Each row is where one point has got to under a steady rotation. How many ticks took it there?
The counts run from 0 to 685.
[ 65 108  73 107 128 132 137 108 118 149 137 121 119  91 143 111 112 130
 152 129 164  81 139 129 106  80 137 145 108 121 123 123 168  85 134  74
 131 133]
664
[132 137 129 104 131  91 105 186 124 169  79 140 156 138 100 154 121 174
 113 157 112 118 101  94  98 122 114 158  82 164  97 178 136 104 113 142
 119 122]
45
[136  84 156 139 116 159  96 175 119 169 174  99 114  84 106 115 130 145
 128 118 134 160 180  94 102 111  88 126 133 106 155 159 137 125 109 139
 123  83]
196
[146 166 118 140  83 145 123  74 126 186 140 127 127 117 176 136 113 145
 115 129 145 135  94 111 147 162 124 171 135 118  59 126 161  99 101 123
  98 130]
10
[166 153 135 109 111 102 141 137 129 152 117 152 148 135 124 155 124 106
 138 166 150 124 120 110 101 112 136 148  79 227 103 165 126 113 130 146
 104 122]
221
[130 106 124 131 143 133 128 119 106 145 166 100 132 102 116  79 135 141
 127  81 189 158 128 126 119 141  95 131  73  98  77 110 110 138 119  96
 156 130]
512
[180 106 157 161 164  90  95 102 119 138 124 108 123  69 104 117 154 113
 114 110 153 153 123 112 147 133  90 115 133 137 136 139  66 172 114 117
 135 111]
355
[122 173 116 131  88 134 112 144 150 141 163 124 137 127 149 166 124 145
 113 128 145 186 123 123 140 134 145 182 152 134  81  64 158 127 144 112
 116 128]
438
[134 140 102 127  92 140 129 105 127 175 167 113 124 112 150 142 141 125
  55  99 191 151  91 136 139 138 108 149 143 152 109 172 142 133 135 117
  79  91]
7
[161 138 133 116 132 170  86 159 107 140 127 151  82 105 135  90 119 149
 167 142  76 112 126 103 145 154 111 142 161  98 151 139 127 116 123  68
 150 111]
632
[104 127 104 151 162 123 129  73 106 145 135  69 121  75 159 113 127 124
 139  88 181 149 172 110 107  92 118 144 112 132 118 133 153 146 127 129
 111 132]
341
[124 145 123 134 114 141 146 138 117 132 143  93 110 117 101 101  78  74
 191 133 170 124 173 150 104 112 119 161  97 173  92  87 140 105 109 125
 149 133]
231
[118 115 132 109 143 110 117 177 119 160 102 127 144 142  91 149 147 154
  94 158 128 129  95 101 105 132  73 144  77 176 122 167 141 132 108 127
 117  86]
44
[126 108  75 130 145 159 160 125 102 141 102 150 136 103 166  99 173 111
 124 102 109 111 127 131  95 112 102 119 111 141 162  94 120 103 115  62
 167  96]
134
[114 155 130 123 121  87 162  98 129 179  92  83 101 137 115 131  85 137
 142 132 114 137 131 116  62 136 116 143 123 123 119  99 140  82  67 141
 128 103]
553
[ 97 170 103  97 156  81 119 139 132 136  98 117  93 131 159 189 159 148
  83 120 139 185  87 135 139 139 128 152 157 149  99 108 135 123 135 128
 114 143]
431
[145 163 132 158 131 124 130 122 132 134 130 127 104  81 160 171 145  93
 118 122 182 132 161 152 151  84 153 142 192 176 115  88 106 162 139 125
 125 152]
604
[107 137 112 126 133 130 129 176 125 126 145 143 132 117  83 104 105 154
 180 125 140 100 137 158 105 145 146 149 117 123  56 120  97  73  85 148
 132 153]
406
[104 146 117 139  97 151 124 195 138 115 112  86 109 113 116 156  93  96
 118 142 162 120 152 122  94  75  91 149 105 161 154 155 134  98 155 137
 119 106]
56
[143 129 126 129 130 107 136  95 121 146 136 131 123 103 135 135 189 132
  95 117 141 172 117 132 124 116 162 155 145 192  94 126 111 181 144  85
  96  92]
611
[127 119 119 143 107 113 142 125 130 198 138 178 197 117 118 151 175 161
 131 137 115 126 136 142  95 121 147 146 143 164 102 113 127 129  84  89
 139 111]
293
[153 184 127 131 105 119 131 127 139 143 135 121 131 151 139 169 118 186
 111 133 131 174 102 105 133 156 154 176 152 129  58  80 126 123 127 114
 117 142]
437
[114 105 138 179 115 111 123  88 146 181 177  81 110  91 135 164 159 116
 115 132 149 152 122 131 161 144  97 173 149 128 105 105 136 143 104 117
 129 126]
182
[115 116  85 131 177 137 128 156 106 142  57 131 144 124 159 149 153 154
 140 125 103 129 142  85 121 117  71 136 103 117 156 101 146 115 115  81
 162 134]
310
[ 87 102  96 101 144 117 141 109 115 113 131 102  84  93 113  99 113 127
 145 125 134  82 124 110 101  95 120 152 120  72 115 104  95 107 115  67
 153 140]
669
[130 127 117 132 146  94 163  96 120 160 140 121 117 132 163 135 136 130
 147  99 147 109  97 112 141 150 145 166  84 133  61 159  81 122 122  80
 150 176]
504
[ 91 133  89 106 118 140 154 112 114 151 129 121 135 114 123 109 117 119
 117 117 195 101 143 136  71  86 105 140  93 148 144 176 147  99 126  93
 123 106]
660
[169 145 150 141 120 106 141 100 112 153 128 139 118 119 127 140 171 154
 122 112 126 154 126 125 123 124 183 161 161 178  72 148  77 172 131  85
 101 116]
612
[118 177 104  89 145 145 119  91 125 144  98 128  76 108 178 122 129 145
 107 120 146 154 120 127 110 131 120 128 170 127 144  76 170  85 127 111
 104  92]
273
[152 120 151 155 174 123 126 129 134  89 147 126 136 124 116 126 164 167
 159 118 160 175 119 117 107 152 146 149  89 174  58 136  94 107 125 118
 103 121]
81
[ 83 124  97 127 142 144 130 168 123 122 163 122 109 120  88  87 110 124
 170 134 150 118 140 169 117 152 106 148 114 121  70  87 134  81  75 138
 133 131]
407
[156 206 134 136 107 105 124  90 145 144 116 151 129  94 124 124 140 117
 117 136 105 123  95 150  98 140 115 163 197 123 119  95  82 112  83 119
 144 138]
284
[106  98  93 157 139 127 127 200 139 133 143 152 130 105 145 172 180 111
 147 150 109 131 117 146 161 136  92 159 100 188 118  94 133  88 101 143
 149 141]
573
[112 115  97 111 135  84 154 106 117 144 146 115  92 112 153 140 152 120
 114  87 148 121  94 133 120 130 144 169  86 139  95 209  82 136 136  77
 129 153]
503
[143  89 135 161 151 167  96 117 124 156 161 122 124  88 139 127 113 155
 150  91 203 129 156 134 152 141 109 109 111 116 125 147 126  71 126 112
 125 112]
519
[133 142 136 147 140 124 149  87 130 166 161 129  92 119 155 164 152 127
 147 140 135 142 136 146 164 141 156 162 179 173  83  89 128 148 124  89
 118 143]
609
[107 107 110  86 129 120 172 137 121 128 160 140  84 141 109 111 159 126
 121 144 123 106  85 130  88 144 138 142  87 168  85 144  98  86  95 117
 121  94]
399
[104  93 113 106 124 131 123 129 110 156 197 111 107  88 129  82 121 131
 148  81 169 148 129 134 134 143 128 151 105  83  70 136 117 130 129  96
 138 154]
511
[116 123  79 116 127 141 122 176 116  96 146 179 132  97 105  99 175 105
 103 129 129  98 103 152 118 130  71 146 137 121 147 155  79 114 112 106
 128 133]
142
[159 126 126  80  96 100 119 110 144 192 181 142 111 121 120 151 100 130
 103 176 151 141  86 105 144 143 115 152 133 134 111  74 168 100 113 118
 119  98]
542
[126 124 151 158 119 162 100 147 120 179 149 138 121 108 114 110 140 144
 159  94 146 167 186 169 116 134 126 129 169 157 134 169 152 138 117 100
 129  81]
623
[134 133 121 109 123 152 115 231 125  98 162 140 127 138  98 154 127 155
 136 149 131 136 159 120 125 135 121 162 118 130  89 145 107 101 121 157
 104 162]
582
[152 159 121  85  90 124 174 125 112 194 128 135 143 142 139  93 117 135
 140  97 118 159 155 148  71 116 142 129 121 130 113  90 139 130 110  78
 160 118]
121
[193 132 152 119 148 112  91 122 125 150 118 126 133  77 123 128 114 148
  86 111 170 129  98 109 157 125  85  95 136 115 152  86  89 107 121 152
 142 114]
531
[123 154 120  87 160 119 140 157  86 191  92 134 135 156 137 116 104 139
 151 130 158 136 191 108 102 106  80 131 115 142 141 140 157 142 131 105
 159 161]
481
